0: [5 4 4 5 5 5 6 4 3 4 5 5 4 4 4 2 4 4 6 4 6 4 5 4]
1: [4 5 5 4 5 5 2 3 6 4 3 4 6 6 6 6 7 6 6 5 5 6 5 5]
2: [1 2 7 2 3 2 3 2 4 3 3 4 6 3 6 2 2 1 1 3 3 2 2 3]
3: [5 6 5 6 3 8 5 5 5 5 4 5 5 4 5 3 6 5 2 4 5 7 7 6]
4: [3 4 8 2 3 4 2 3 8 6 2 9 7 6 3 6 7 6 2 9 3 5 3 8]
5: [4 5 3 6 3 6 7 5 4 3 5 3 3 2 3 4 3 2 3 2 8 6 6 3]
6: [6 4 3 6 6 4 7 9 2 5 6 3 4 4 5 3 4 5 5 3 4 4 6 3]
7: [3 9 3 3 3 4 3 3 4 4 3 4 4 5 3 4 4 3 3 4 3 3 3 4]
8: [3 9 2 3 3 3 2 3 4 3 1 3 3 4 3 4 3 2 3 4 3 2 3 3]
9: [2 3 3 3 2 2 2 3 2 2 2 3 3 3 8 2 2 2 2 3 2 2 3 2]
10: [3 4 7 3 4 3 2 2 7 6 2 6 7 6 4 7 6 7 4 9 3 4 3 7]
11: [4 5 3 8 5 5 6 5 3 2 6 3 3 3 4 4 3 3 7 3 9 6 7 3]
12: [4 4 6 5 4 4 4 5 3 4 5 4 6 4 8 1 3 4 5 4 4 6 4 3]
13: [4 4 7 3 4 3 2 4 6 7 2 7 8 7 5 4 5 5 3 7 3 3 3 6]
14: [4 4 6 5 4 6 4 4 5 6 5 5 6 5 6 5 4 4 4 5 4 6 5 4]
15: [5 4 2 4 6 4 7 5 3 3 7 2 3 4 4 3 3 5 6 3 5 3 5 2]
16: [4 3 6 6 5 5 5 5 3 4 5 3 7 4 8 2 4 4 5 3 5 6 5 3]
17: [3 5 6 2 2 3 3 3 6 6 4 7 4 4 3 6 4 4 1 6 2 2 2 5]
18: [2 7 3 2 2 3 1 3 3 4 3 4 3 3 2 5 2 1 1 3 1 2 2 3]
19: [4 5 4 3 2 4 4 3 5 3 2 4 2 3 4 7 3 2 2 3 2 2 3 4]
20: [3 5 7 3 4 4 4 3 8 7 6 8 5 6 4 7 9 7 2 7 3 5 4 9]
21: [5 5 5 5 4 7 4 5 4 5 5 4 5 4 5 5 4 3 4 4 5 7 5 4]
22: [3 4 2 6 4 4 5 4 3 2 4 3 3 2 3 3 3 1 6 2 7 4 5 3]
23: [4 4 6 4 5 4 4 5 3 4 5 3 7 4 9 2 4 5 5 3 4 6 5 3]
24: [4 4 6 4 4 3 3 3 6 6 3 6 6 5 4 7 6 6 4 8 4 5 4 6]
25: [6 4 2 5 9 3 7 6 3 4 7 4 3 6 5 4 5 6 7 4 6 4 5 4]
26: [4 3 3 4 5 5 5 4 3 3 5 3 4 3 3 3 3 2 6 3 6 5 4 3]
27: [7 6 5 5 5 5 5 7 3 6 5 5 5 5 5 5 4 5 4 4 4 6 5 4]
28: [8 5 3 7 6 5 5 7 4 4 4 4 4 6 5 4 4 5 6 4 5 6 7 4]
29: [3 5 4 5 3 4 3 4 3 3 3 3 4 4 5 3 3 2 4 4 5 4 4 3]
30: [6 5 4 7 4 9 4 5 4 6 5 3 5 5 3 6 5 6 7 4 6 7 8 4]

[3 4 5 3 3 4 3 3 6 5 3 5 4 4 4 7 6 4 2 4 3 3 3 6] 17 19 24
[3 5 6 3 3 4 4 4 7 6 6 7 5 5 4 6 8 6 2 6 3 5 4 9] 20 24 4
[4 4 7 3 5 3 2 3 6 7 3 7 7 8 5 5 6 6 4 7 3 3 4 7] 13 10 24
[3 4 4 4 3 4 3 3 5 4 3 5 3 4 3 7 5 4 3 4 4 4 4 5] 19 17 7
[6 5 5 6 3 9 5 5 7 6 2 5 5 5 4 6 8 6 3 5 5 7 6 6] 3 30 21
[4 4 6 4 5 4 4 4 5 7 6 6 7 7 4 5 4 6 5 5 4 5 3 5] 14 24 13
[4 5 5 4 5 4 1 4 8 5 1 5 6 7 6 7 9 7 6 7 5 7 6 7] 1 24 10
[3 3 8 2 1 4 3 3 6 5 2 7 6 3 3 3 4 3 2 7 2 3 2 6] 17 13 4
[5 4 3 7 6 5 7 5 3 2 5 3 3 3 4 5 3 2 7 3 9 5 7 3] 11 22 5
[6 4 4 4 9 3 6 6 4 6 7 4 4 4 5 5 4 6 5 3 5 6 4 4] 25 27 6
[2 4 2 4 4 1 1 3 2 2 3 2 2 4 8 4 2 2 5 4 3 2 3 2] 9 29 8
[3 3 7 2 4 3 4 2 7 7 7 7 5 5 3 4 4 5 4 6 3 2 2 5] 17 13 24
[7 3 5 6 5 8 6 4 5 4 6 4 5 5 5 5 6 7 6 3 7 7 7 5] 30 28 21
[5 9 5 4 2 7 5 4 5 5 4 5 5 3 3 3 5 4 2 3 4 6 4 5] 3 21 7
[3 3 5 3 4 3 4 3 7 7 3 5 6 6 4 1 5 5 2 4 4 2 3 5] 13 17 14
[5 3 3 4 8 4 7 5 2 2 5 2 4 3 4 3 2 4 6 2 5 3 4 2] 15 26 0
[5 5 3 9 4 7 6 5 3 3 6 4 3 4 4 4 4 5 7 3 7 6 9 4] 11 30 28
[9 5 2 8 6 5 6 8 3 2 3 3 3 4 5 4 3 5 7 3 6 6 8 3] 28 6 11
[2 4 3 4 3 2 2 4 2 3 4 3 4 4 9 2 2 2 3 4 3 2 3 2] 9 29 2
[3 4 8 3 3 3 4 4 6 7 5 7 9 6 8 4 3 3 2 6 2 2 3 5] 13 14 17
[5 4 3 8 4 7 6 5 4 4 7 4 3 3 4 3 4 5 6 3 7 6 8 4] 11 0 5
[6 4 2 5 9 3 7 6 3 4 7 4 3 6 5 5 4 6 7 4 6 4 5 3] 25 15 6
[4 4 5 4 4 4 5 4 6 7 6 6 5 6 4 2 5 6 3 4 4 3 4 5] 14 0 13
[4 6 4 5 5 6 2 3 6 4 3 5 6 7 5 7 8 7 7 6 6 7 6 6] 1 24 30
